In the rows, zero is written as 128.
A single turn carries every row of the set below to another of its rows. Some are shown first; where does it send the rows asked next?
veri: [131 121 120  70 143 125 133 177 159 132 125 122 156 148 150 144  81 132
 124 131 145 152 116 151 137 116 113 113 104  95 128 122 124 108 122 102
 102 154 104 124 129 110 107 144 118 128  71 106 140 156 144 149 143 105]
Ririz: [125 130 142  82 113 163 126 161 134 159 131 132 157 148 152 124 102 140
 150 177 124  93 110 108  99 127 121 113  98 151 136 143 159 163 110 121
 132 159 107 137 145 148 122 113 162 119  91 108 140 162 161 136 143 156]
bipot: [126 138 125 107 110 162 126 169 155 158 104 144 129 157 161 143 109 127
 160 178 122  91  97 110 108 122 135 120  89 144 132 135 150 155 114 112
 107 154 110 139 158 145 133 106 175 109  86 113 147 147 159 151 135 141]
deni: [131 141 132 102 122 170 121 177 150 147 119 131 147 164 152 137 104 137
 148 158 127 102 130 100 122 141 138 127  90 144 132 138 144 164 109 134
 118 158 109 120 139 137 144  85 169 110  94 117 150 153 143 134 146 158]
sudo: [127 123 123  67 137 130 137 179 151 128 120 123 146 131 141 145  78 127
 127 135 142 152 115 156 128 121 114 107 102  86 139 124 119 114 116 106
  99 158  95 123 143 115 105 140 123 133  66 116 143 155 147 150 128 103]
Moku: [149 145 110  99 135 134 141 149 169 152 124 132  96  98  85 159 120 122
 161 160 121 127 119 141 126 100  92 115  91 119 106 144 138 113 134 144
 106 149 105 122 150 163 108 108 184 141  56 161 114 108 148 141 172  95]
suba: [148 130  86 101 117 161 129 139 121 160 124 137 131 155 119 150 102 142
 124 128 145 128 120 145 159  72  94  80  78 153 120 133 168 131 121 101
 136 141 108 122 141 126 127 114 135 167  88 138 133 119 135 104 116 165]
topif: [128 149 120 132 137 149 109 135 133 148 153 139  81 141 120 147  86 135
 115 139 136 151 110 127 138  89 111 118 135 124 126 157 154 118 136 159
 154 142 136 159 117 143 112 110 153 144 123 127 135 163 138 115 142 104]
Romo: [124 154 118 129 119 161 118 141 129 146 142 141  67 129 114 144  83 121
 119 147 128 144 104 138 120  98 115 115 126 119 132 153 147 119 128 165
 155 139 127 163 131 147 101 111 159 150 113 138 143 164 153 121 126  97]
zepu: [126 137 114  91  91 138 151 170 153 149 102 101 130 118  99 163 147 155
 100 110 124 112  86 102 119  90 119 160  94 162 137 143 124  93 117 131
 135 118 100 104 150 129  80 101 162 135  80 133 129 142 162 120 168 112]
les: [130 125 117  70 132 139 137 182 157 130 116 122 149 147 145 147  77 127
 123 129 142 146 116 156 128 127 119 113  94  92 125 112 115 105 117 110
 108 149 102 126 134 104 103 144 119 132  66 112 151 157 151 152 136 100]
Zas: [156 148 108  91 131 162 142 168 162 152 134 111 123 123  77 146 115 136
 146 131 119 122 151 137 122 134 101 123  78 139  82 131 127 110 125 176
 141 138 116 118 125 138  95 104 167 143  65 161 135 121 151 131 191 104]
Kidaf: [135 154 109 138 122 163 114 145 142 149 137 140  76 153 121 153  86 126
 117 135 130 141 106 134 127 102 120 123 122 131 113 145 147 111 134 169
 158 128 142 166 118 133 102 114 155 142 120 133 148 162 148 125 140  93]
dun: [156 133  89  78 153 131 103 167 115 160  96 142 112 129 125 143 142 155
 141 153 123 109 106  97 128 130 117 103 125 118 137 139 123  99 137 107
 122 176 136 101 139 168 103 105 127 128 126 151 138 134 117 137 170 117]
vezim: [144 133  81 103 104 169 136 143 120 158 113 137 118 146 115 151 102 131
 127 134 140 123 114 156 148  79  97  79  69 149 123 127 160 131 114 104
 133 141 106 123 153 128 119 114 141 171  78 145 141 118 148 109 100 157]
Motu: [152 135  92  68 135 151 111 175 102 156  92 132 107 114 114 133 135 147
 137 154 116 107 115 110 110 152 122  99 114 119 144 133 110 104 123 123
 137 173 128 101 146 168  87 102 126 142 121 163 152 139 132 136 157 117]
ril: [151 134  74 109 106 174 135 147 128 158 111 133 126 165 119 155 102 136
 124 124 141 121 121 150 154  82 101  85  66 159 105 121 157 125 118 108
 139 132 113 126 144 113 120 114 138 164  87 140 146 118 144 111 114 159]
Pereg: [152 131 120  80 144 131 139 137 159 169 152 121 141 121  89 145 124 147
 150 152 129 115 123 131 120  95  77 113 104 146  84 142 156 107 144 142
 139 141 122 135 125 154  91 131 158 141  73 136 106 121 154 135 201 105]
vomo: [157 131  84  75 137 147 108 171 116 167  88 136 117 140 126 138 139 152
 137 150 116  91 101 106 112 145 119 104 115 133 123 124 117  92 133 112
 140 159 147 115 137 159  78 119 120 133 127 147 152 139 136 145 172 106]
boriz: [122 137 122  87  97 131 151 168 144 145 106 102 127 103  94 162 144 155
 100 115 125 121  89 103 122  88 117 154  97 152 154 154 125 100 115 130
 131 129  90  95 155 141  88  93 166 138  76 140 123 143 156 114 160 117]
logil: [129 136 119  91 106 124 148 166 154 149 109 106 135 120 102 166 148 163
 102 111 129 120  86  94 130  77 114 160 105 158 145 150 129  96 125 122
 124 126 100  97 146 135  92  97 162 131  83 130 120 139 150 116 173 117]

dun goes to vomo
sudo goes to veri
topif goes to Kidaf
Now these:
logil goes to zepu
suba goes to ril
deni goes to bipot
Pereg goes to Zas

A single turn carries every row of the set below to another of its rows. Some are shown first; where does it send the rows asked next?
vuki: [ 97 138 133 121 137 110 112 100 142 132 118 148 155  91 163 114 145 173
 101 103 160 110 129 116 140  98 124 137  89 133 113 145 132 155 119 160
 181]
Lomum: [134 127 124 148 112 118 107 120 169 131  97 144 202 106 152 128 117 131
 144 114 115  99 164 130 131 133 137 177 133 141 130 139 135 130  84 140
 119]
Naluf: [117 134 122 129 162  99 132  82 130 126 102 171 146 130 137 139 112 148
 115 130 170  92 122 134 127 122 151 123  99 130  95 113 139 140 146 139
 163]
Fep: [141 128 150 146 126 122 115 109 159 143 152 132 157 109 160  94 124 100
 159 115 110  62 164 124 163  95 142 132 111 156  99 107 131 120  92 140
 147]
kib: [129 118 133 131 128 137 112 119 148 124  97 138 197 106 141 127 104 136
 159 103 120 105 160 126 131 137 137 162 142 141 119 143 132 136 100 127
 100]
sobuv: [ 96 113 126 110 148 121 151  95 128 130 142 130 135 127 155 107 168 151
 117 116 169  97 156  97 162 115 131 162  55 136 127 145 142 146 120 165
 183]
sib: [143 128 130 150 117 108 105 126 153 135 124 128 177 112 150  88 131  92
 130 124  97  59 169 137 146 107 133 159 103 153 101 116 134 134  96 149
 148]
gisel: [127 118 144 130 130 143 116 113 152 128 111 139 187 102 147 129 103 142
 172 100 126 106 158 119 141 131 141 150 146 142 120 139 131 130  95 124
 100]
vef: [ 95 120 142 141 147 117 121 102 138 134 123 146 155 102 166 121 138 177
 101 119 164  98 128 104 142  93 130 137  98 136 105 138 134 158 127 143
 183]
Sivel: [139 129 127 157 113 113 112 112 179 136 105 151 196 111 157 136 114 128
 150 121 121  93 164 128 136 130 143 171 132 144 130 128 137 120  81 138
 125]
tiz: [133 108 127 118 126 116 138 112 143 161 159 134 165 128 139 135 126 119
 147 102 158 122 191 113 134 153 142 169  57 181 158 116 148 110 101 156
 168]
Dagug: [149 133 135 151 121 106 112 111 161 141 135 139 163 116 153  96 125  88
 147 126 105  57 168 138 154 106 143 144 104 153 100 102 134 119  93 146
 149]
Mefi: [108 134 119  86 151 113 153  77 130 127 138 145 125 130 141 113 158 136
 137 105 174 105 153 116 160 127 139 144  52 132 128 133 139 128 122 173
 171]
pelak: [138 116 154 142 140 133 121 109 141 138 148 129 157 115 150  97 111 102
 166 116 113  61 160 121 160 101 145 124 120 155  88 107 132 126 106 125
 133]
Nolit: [137 124 128 121 134 125 108 128 124 123 111 122 177 113 129  83 118  93
 142 108  96  70 164 142 136 119 133 148 110 149  91 124 131 144 114 141
 122]
zipa: [137 128 137 155 114 121 115 104 183 141 119 152 186 107 163 138 112 133
 161 117 127  94 162 121 147 123 146 160 136 145 130 125 135 114  78 134
 126]
Kur: [ 99 126 122  89 147 119 147  89 125 126 137 135 132 122 145 103 167 146
 125 103 168 107 154 108 159 123 130 155  52 133 130 146 140 140 120 174
 175]
damav: [103 100 117 125 161 117 160  99 113 123 124 134 141 150 139 116 154 143
 108 138 167  83 153 103 148 126 141 168  62 135 115 134 147 148 138 151
 177]
nuno: [132 129 125 132 119 126 106 120 157 125  92 142 200 105 142 125 112 130
 152 106 116 105 161 133 129 139 134 170 135 140 126 142 132 133  93 138
 107]
tafip: [122  95 125 117 126 126 134 130 125 153 146 120 178 126 134 126 130 125
 131  99 151 124 193 109 124 155 131 183  59 180 154 131 148 128 109 153
 163]
gerum: [125  88 137 133 134 129 145 119 135 161 165 125 167 133 143 138 121 128
 145 111 161 115 190  98 136 146 143 170  68 184 150 117 151 116 108 139
 167]
mafas: [114 120 109 101 164 109 162  81 115 120 121 150 131 154 126 122 142 127
 129 127 172  91 150 122 147 140 149 151  59 130 115 125 144 133 140 158
 164]
Rop: [121  96 138 104 139 139 141 117 122 155 164 122 163 123 133 132 119 130
 158  89 160 130 187 103 136 152 138 160  68 181 150 126 145 119 113 144
 153]
didad: [137 124 150 117 142 138 116 112 131 130 140 126 156 107 138  90 109 101
 171  99 109  74 160 131 155 109 141 121 118 152  89 115 127 130 111 132
 119]
ragis: [ 95  98 128 117 158 127 157 100 115 126 137 127 139 137 148 109 158 153
 115 126 169  90 153  94 157 118 135 162  63 135 118 144 144 150 132 153
 178]
Tikil: [103 151 135 101 143 110 114  86 143 130 120 156 143  91 155 118 136 166
 120  90 165 117 126 125 142 105 129 120  89 131 112 138 129 145 122 162
 170]
Tidu: [132 119 145 139 131 139 121 104 163 134 121 146 181 107 152 136  99 139
 178 106 131 101 157 118 145 127 148 145 146 144 119 129 132 120  93 121
 106]
zeve: [112 122 122 149 157  99 130  97 129 129 100 162 158 131 146 135 121 154
  96 141 164  85 125 125 126 114 145 141  99 132  96 120 140 151 143 137
 174]
bul: [119 153 116 109 153  92 122  81 135 124  97 173 147 118 133 131 119 143
 116 113 165 105 123 146 126 127 145 124  91 127 103 121 134 138 137 155
 161]
ves: [130 118 145 117 138 140 111 126 121 126 129 117 170 103 135  80 118 105
 155  99 101  75 161 130 148 111 131 136 117 150  89 128 128 144 115 134
 119]
bugo: [140 136 126 125 119 113 101 127 142 128 116 126 177 106 140  80 129  91
 135 107  94  71 167 146 141 115 129 154 100 149 101 124 131 138 100 154
 136]
zuvul: [115 135 108  92 154 102 155  77 127 125 126 153 128 143 132 117 150 126
 130 117 172  97 153 125 152 139 145 150  51 131 124 127 143 127 128 170
 170]
Das: [134 120 145 155 125 132 120 104 174 139 124 148 183 109 162 139 105 139
 170 115 130  94 159 113 149 122 148 151 143 146 124 125 134 118  85 124
 118]
dozut: [133  96 120 130 132 114 142 122 130 154 144 132 174 142 129 137 121 113
 134 116 153 114 191 116 122 161 143 182  61 181 150 115 152 119 113 147
 163]
vem: [115 160 124 106 143  94 118  76 150 131 114 171 140 104 150 127 130 151
 121 103 168 110 126 138 138 114 139 119  86 130 112 123 131 132 123 164
 172]
nelol: [131  96 133 118 143 128 148 108 128 157 159 134 160 140 130 143 110 119
 159 104 165 119 186 110 132 158 149 159  69 180 145 109 148 109 117 139
 154]
Noson: [129 105 119  99 135 124 138 121 118 149 141 127 171 132 119 131 119 116
 146  94 155 129 190 122 121 168 138 170  61 177 150 125 146 120 118 151
 148]
Zana: [111 107 115 122 165 110 165  86 116 125 125 146 133 158 134 123 145 134
 121 140 174  82 151 111 149 133 150 158  62 134 113 123 148 137 140 149
 171]
fum: [ 99 113 134 143 157 116 127 106 121 128 106 147 160 117 151 125 127 170
  95 129 163  92 125 112 129 105 135 141 103 132  96 135 138 163 142 134
 172]
veme: [122  84 132 116 145 138 144 126 111 150 147 120 172 136 123 133 114 127
 145 104 156 121 188 105 124 159 140 171  71 180 141 125 148 128 125 135
 148]

mafas goes to ragis
didad goes to pelak
Now these:
Naluf goes to vef
Das goes to zipa
Noson goes to veme

A single turn carries every row of the set below to another of its rows. Some are shown first; where does it send the rows asked next?
Lek: [127 125 145 162 147 108 162 132 108 127 116 151 151 156 121 157 113 123
 120 147  94 115 135 115 143 164 111  91 107 171 138 158 110 127 110 126]
Guk: [164 119  88 102 115 113 134 121 127 105 121 112 116 134 133 127 129 151
 127 121 125 145 127 118 156 156 116 159 115 111 147 125 124 122  96 147]
taz: [133 134 146 164 143 101 151 138 112 128 134 134 156 148 125 164 107 130
 117 154  86 123 113 112 130 169 102 101 112 170 140 145 122 118 131 122]
Giko: [114 100 111 183 105 133 151 165 135 130 117 131 110 150 124  94 130 127
 113 128 145 136 126 143 143 115 106 117 122 129 118  85 113 125 104 127]
senom: [137 122 112  98 146 115 154 172 116 139 162 131 128 115 137 149 135 145
  93 111 100  92 137 110 109 121 122 110 119 123 100 133 123 139 106 134]
Tuvo: [123 156 127 128 138 141 156 139 125 130  90 140 146 119 138 105 114 145
 136 148 102 163 155 149 115 132  89 136 132 134 120 128  68 169 117 151]
nisov: [118 110 112 177  99 131 143 175 141 133 116 142 113 159 133  97 123 135
 113 123 132 129 134 135 146 128 108 119 117 122 118  80 106 126 101 110]
zan: [139 118 107 101 155 110 157 167 118 132 163 128 150 106 132 156 116 145
  88 119 105  95 143 116 117 118 115 120 122 121 113 133 123 128 104 132]
fazi: [128  85  94 123 118  85 142 116 121 119 101  95 110 162 135 141 112 132
 116 144 144 121 162 130 111 110 108 107 108 162 130 133 119 123 101 138]
Gat: [129 164 129 127 132 132 159 149 120 137 112 135 127 128 143 118 117 128
 135 154 116 184 158 153 108 124  95 148 134 126 128 123  80 164 125 151]
sot: [131 127 143 169 151 112 159 127 103 120 118 134 153 151 129 156 100 123
 122 151  86 133 121 111 144 164 119  98 108 165 134 147 132 114 124 123]
vupo: [131 143 141 164 135 100 171 131 102 139 132 133 144 156 122 159 112 130
 113 157  86 130 122 110 125 155 111  93 121 173 135 136 136 130 135 123]
gurer: [118 161 133 117 127 135 164 157 109 130 109 138 139 121 150 123 119 142
 136 163 110 182 152 146 105 132 106 139 128 112 130 118  88 170 119 139]
resaf: [139 116 113 142 104  99 145 121 128 135 120  84 130 120 156 142 158 122
 161 152  96 124 151 145 109 122 105 138 106 127 120 161 124 122 117 143]
vimo: [124 147 123 128 145 145 154 144 121 134 103 128 134 129 133 106 126 138
 144 159 113 181 157 150 105 125 103 138 132 128 124 128  90 171 120 158]
sug: [136 114 113 107 145 109 167 165 121 122 161 136 141 104 135 144 112 139
 103 118 108  89 150 113 108 119 129 108 121 103 101 138 117 133 103 141]
Mereb: [145 117 116 140 100  90 139 121 107 144 119  86 124 148 149 132 145 129
 148 153 102 129 157 139 107 109 108 149 106 129 110 167 119 111 109 132]
doten: [133 121 109 121 146 114 167 148 128 138 154 135 144  94 127 140 109 131
  98 112  99  81 144 112 119 116 111 120 118 115 103 148 113 141  94 141]
lovag: [128 129 149 164 142 102 167 134 106 118 129 140 134 157 119 146 103 127
 125 160  78 124 131 108 140 165 107  98 115 168 130 154 121 119 126 117]
Fugas: [108 151  95 130 108 107 142 120 125  90 122  94 161 153 117 127 126 155
 148 116 118 137 132 120 129 164 102 138  83 124 133 106 124 118 127 140]
ziv: [140 162 121 127 140 136 169 152 119 137  98 135 137 126 131 108 109 150
 145 159 105 173 157 146 101 130 101 140 130 126 132 123  88 170 116 146]
Sar: [119 151 101 131 115 114 157 114 134  81 100  91 174 150 124 137 124 142
 151 126 126 135 130 120 130 140  95 133  84 135 134  99 121 125 122 130]
tugo: [119 105 115 179  95 131 160 159 137 136 115 152 124 141 134  93 125 131
 101 129 135 133 135 136 156 125 111 124 117 130 130  88  94 123  87 125]
pati: [137 114 109 104 160 120 157 159 119 121 150 127 144 100 133 143 105 137
  99 109 101  95 136 111 115 117 127 124 114 115 100 139 128 129  98 138]
Rigi: [146 130  81 104 110 108 144 124 115  96 120 121 129 142 108 127 128 166
 129 125 126 139 136 124 143 160 122 161 115 118 145 120 136 119 109 148]
Kile: [129 103 100 127 110  74 134 123 112 129  90  85 117 161 133 142 120 137
 121 154 138 117 156 137 106 105 122 106 103 138 114 137 110 110 109 135]
Ridiz: [111 123 115 177 103 128 150 170 134 124 120 138 102 152 138 110 130 133
 107 134 153 129 129 150 140 116 103 123 120 132 119  80  96 124 104 116]
Suze: [109 115 121 170  93 125 149 168 118 122 119 140 100 148 138 104 115 140
 105 128 139 137 119 137 141 124  93 123 125 130 118  81 108 127 106 103]

nisov goes to lovag
doten goes to tugo
Now these:
taz goes to Gat
gurer goes to senom
Giko goes to sot
Fugas goes to Mereb
Sar goes to resaf

A single turn carries every row of the set below to another of its rows. Some are shown first; where does it send the rows asked next?
Binov: [ 95 107 105 138  87 165 130 115 113 113 132 118  88 140]
luz: [165 107  96 124 137 158  87 137 154 137 121 116  90 140]
Bol: [162 107 108 107  96 140 122 122 129 180 121 114 125 136]
Muni: [ 82 107 102 133 106 150  97 115 109 111 114 103 136 133]
Gukig: [100 110 106 140  92 161 134 109 111 116 140 128  89 145]
Leni: [ 83 108 101 128  92 165 126 123 123 114 127 117  87 140]
gub: [150 108 114 154 124 129 137 127 116 148 131  90 147 139]
mogin: [124 111 115 147 123 155 135  88 130 128 147 134  83 146]
peve: [173 106 101 135 129 157  87 130 143 132 118 109  88 134]
mesof: [108 102 114 143 101 170 117 100 131 113 119  92  79 122]
gofi: [166 119 104 130  89 120  99 124 143 124 131 101  88 129]
rilim: [142 105 114 154 115 135 129 133 113 139 122  71 145 128]
Zere: [ 90 106 105 125 114 173 116 116 149 117 116  96  79 127]
Bokar: [122 110 103 131 142 131 137 146 142 156 129  96 148 145]
Gufe: [143 119  97 107 101 125  95 144 166 129 125  98  90 132]
sov: [ 81 111  98 123 103 163 132 125 130 121 133 127  89 147]
kam: [163 106 109 112  88 143 118 120 124 176 118 105 124 130]
Zifub: [ 88 108 104 117 132 167 122 117 160 130 130 117  84 141]
lum: [104 111 106 147 112 138 109  98  96 119 136 128 140 144]
dobed: [114 115 108 141 159 122 116 103 117 135 102 115 137 145]
nepul: [ 94 113 103 135 129 134 111 104 109 126 140 138 143 153]
nes: [172 108  97 126 138 154  91 132 150 138 125 119  89 143]
bebof: [164 105  98 125 133 159  85 137 153 136 116 110  88 140]
nat: [ 80 112  99 122 129 141 107 116 123 125 130 132 142 151]
zonev: [103 113 105 129 138 157 133 103 150 137 146 136  87 151]
mide: [118 111 112 147 143 128 111  99 106 126  89  96 134 134]
teni: [104 114 106 132 155 129 107 113 123 130  86  98 134 135]
Lun: [169 122 103 128  98 114 105 123 147 132 142 117  92 139]
vufa: [158 124 100 116 110 112 107 129 158 138 144 122  92 145]
Kufun: [ 88 112 100 126 106 160 137 119 126 125 143 137  91 154]
kevir: [168 107  98 130 127 159  85 135 149 133 117 107  89 136]
Von: [175 108 100 134 132 155  92 129 146 135 122 116  89 139]
kapuz: [127 104 108 140 118 141 127 147 130 141 111  64 143 126]
rik: [127 106 116 153 106 162 129  88 122 117 136 112  80 133]
Suv: [153 109 105 101 102 142 122 126 136 182 121 115 126 137]
madal: [ 74 110  98 120 120 148 100 124 121 119 120 113 137 141]
sof: [109 113 109 138 144 132 107 108 113 126  83  92 134 131]
geg: [155 104 107 106  87 148 114 125 127 173 111  98 122 125]
kol: [122 113 111 148 151 124 115  97 108 131  98 109 136 140]
pamol: [147 104 105 100  91 149 114 131 136 174 109  98 123 129]
filap: [146 105 103  95 100 146 116 132 139 180 114 106 125 133]
Damug: [106 115 107 133 160 126 113 111 124 137  94 107 136 143]
lopa: [146 123  96 107 111 119 101 141 169 136 135 113  91 143]
sesub: [153 118 101 118  90 126  92 136 153 123 122  92  87 125]
tol: [116 108 103 128 132 139 129 154 143 150 115  76 146 135]
tanu: [ 99 107 108 144 104 144 103 103  96 110 122 111 136 136]
Zat: [ 98 113 102 134 101 158 139 111 117 122 144 138  89 153]
Bar: [140 110 109 144 137 126 141 135 128 157 137 100 150 149]

Leni goes to sov
Bol goes to kam
Now these:
nepul goes to lum
Damug goes to dobed
nes goes to Von
rik goes to mesof
Gufe goes to lopa
Bokar goes to Bar

